In the rows, 128 means zero.
X: 3 groups of rows, each row roughly a mix of its group's hidden directions
X (99 x 10)
[[116  80  91 110 120 137 111 116 106 179]
 [107 173 116  93 121 156 116  78 124 106]
 [ 99 139  88 138 121 119 137 193 149 115]
 [110  93  88 115 142 119 134 120 114 190]
 [185 103 104 154 114 115 120 140 151 168]
 [164 134 172 132 189 141 131 142 143 117]
 [106 112 139 156  81 127 141 131 160  76]
 [179 129 151 101 189 121 129 135 137 137]
 [124  87  89 106  82 138  90 127 110 136]
 [155 116 103 123 118 172 170 160 126 165]
 [ 89 160 145 138 165 153  88 140 162 118]
 [146 156 117 149  96 123 191 143 156 119]
 [162 166 147  95 157 120 158  85 134 124]
 [123 153 127 194 154 164 127 122 107 147]
 [112  74 112 115 155 133 164  99 115  95]
 [115 116 150 149 154 144 176  99 173 109]
 [116 115 100 121  68  80 150 112 130 129]
 [150 166  67 115 102 140 140 106 143 109]
 [107  70 106 136  76 108 123 143 137 128]
 [118 147  75  95 118 127 114 110  94 168]
 [141 104 147 142  68 135  81 124 105 127]
 [177 148 146  79 130 111 142  86 128 120]
 [128 106 135 110  99 159  94 128  69 105]
 [136 134  83 145 160 118 153 153 150 178]
 [164 170 157 149 109 136 100 123 118 174]
 [102 118 159 158 118 106 183  95 133 148]
 [114 163 119 196 154 128 138 147 121 105]
 [125  97 104 126 112 107 192 109 130  95]
 [130 142  82 118 159 118  94 183 123 143]
 [107 176 133 162 125 151  88 143 143 163]
 [118 134 130 109 110  72 142 134 156  75]
 [119  72  88 122 118 132 129 120  84 156]
 [114  95 128  88 129 122 168  99 160  90]
 [182 132  93 111 104 133 127 100 131  84]
 [102 149 105 143  82  86 154 136 158 109]
 [ 96 132 133 101 162 171 123 146 178 115]
 [110 145 154 162 104 117 160 129 162  78]
 [139 147 111  72 143 169 133  91 118 105]
 [134 155 116 159 119 135  90 170 102 171]
 [141 140 121  78 146 164 111  77 115 114]
 [148 118 118 108 169 121 104 147  96 183]
 [127 146  91 156 111 127 123 138 154 193]
 [ 85 166 137 117  79 153 107 106 116 112]
 [ 83 153 131 169 124 102 131 142 156 170]
 [137 143  97 139  86  85 151 176 130 120]
 [147 105  98 102 181 111 140 148 168 135]
 [111 117 139 139 184 111 100 121 104  80]
 [ 94 137  97 161 108 133 118 163 112 178]
 [134 136 162 137 164 149 169  95 165 104]
 [130 132 107 168  90 112 143 169 155 165]
 [166 135  77 109  88 159 116 115 112 117]
 [117 106 143 139 105 140 163  94 171  85]
 [148 119 167  83 129 167 104  90 136 143]
 [144 124 167 120 170 143  77 105 100 135]
 [163 114 100 130  85 105 179 143 111 135]
 [137  96 109 100  85  95 152 106 160 105]
 [134 152 121 115 114 109 102 132  69 175]
 [142 157 109  85 104 160 156 111 140  86]
 [181 107 157  86 108 131 116  93 119 118]
 [126 160 123  83  97 167 138 102 128  90]
 [120 121 155 159 115 102 162 143 172  85]
 [111 133 155 129 150 114  79  71 113 115]
 [143 153 152 111 158 133 146 162 168  83]
 [120 101 142 126 190 105 128 128  91  94]
 [136 100 194 160 152 150 139 115 123 139]
 [129 165 116 146 132  87 136  89 172 101]
 [120  89  89  95 128 132 143  84 128 166]
 [160  73 122  82 122 134 157 115 106 135]
 [183 139 119 130  94 104 155 170 110 137]
 [131  90 177 129 174 100 129 131 117  98]
 [109 134 153 102 114  78  86 102 143 101]
 [120 130 131 141 158 196  92 127 104 141]
 [167 127 160  96 135 114 163  76 138 127]
 [135 101  83  94  84 102 123 130 152 103]
 [ 87 141 155 128 111 119 110 111  96  71]
 [ 74 147 114 159 149 152  85 142 136 143]
 [147 135 159 109 109 103 148  82  92 163]
 [110 137 140 131 163 196 113 123 149 154]
 [144 142 152 128 115  75 149 104 138  77]
 [141 155 117  98 173 113 155  97 118 171]
 [158 147 123 137 143 155 175 180 146 117]
 [158 106 172  80 140 155 126 102 130 103]
 [154  81 126 106 116 130 129  93  82 156]
 [116 132 104 127 131 159 136 158 132 199]
 [111  84 127  82 137 120  76 118 106 137]
 [118 105 169 155 111 118 141 176 152 165]
 [146 161 115  87  98 158 144  96 150  96]
 [131 128  68  87 139 124 103 132 109 164]
 [161 136 109 132  84 146 107 114 158 178]
 [124 110  89 161 147 104  97 137  75 130]
 [131 101 129  93 180 139 129 165 130  88]
 [136 135  84  91 128  75 157 128 154 130]
 [115 129 164 159 141 142 172 107 167  94]
 [116 143 165 151 174 148  92  89 120 121]
 [129 161 158 135 157 153 166  85 150 106]
 [108 125 150 161  78 127 115 156 144 174]
 [125  94 168 160  90 120 110 165 125 156]
 [133 145  84 164 133 109 118 123 154 183]
 [143 119 119 150 163 112 115 122 156 195]]

which group is each row in? (one row of each group first)
[141 156  74 107  87 168 137 129 126 137]
<88>
[154 154 135 105  98 160 141 156 164 169]
<61>
[119 144 121 144  72 120  98 163 122  87]
<28>

[126 147 177 113 164 153  83 106 147 128]
<61>
[130 143  98 133  54 147 130 149 116 112]
<88>
[153 140 123 163  87  91 167  99 110 127]
<61>
[135 124 171  89 104 151 123 106 120  76]
<88>
[109 164 148 167 152  96  92 124 124  92]
<61>
[152 163 135 174 106  77 130 126 103 116]
<61>
[157  88 128 116 190 128 151 152 122 145]
<88>
[111 110 140 107 160 161  70 117 116 156]
<61>
[136 150 117  87 168 135 156  96 135  83]
<88>
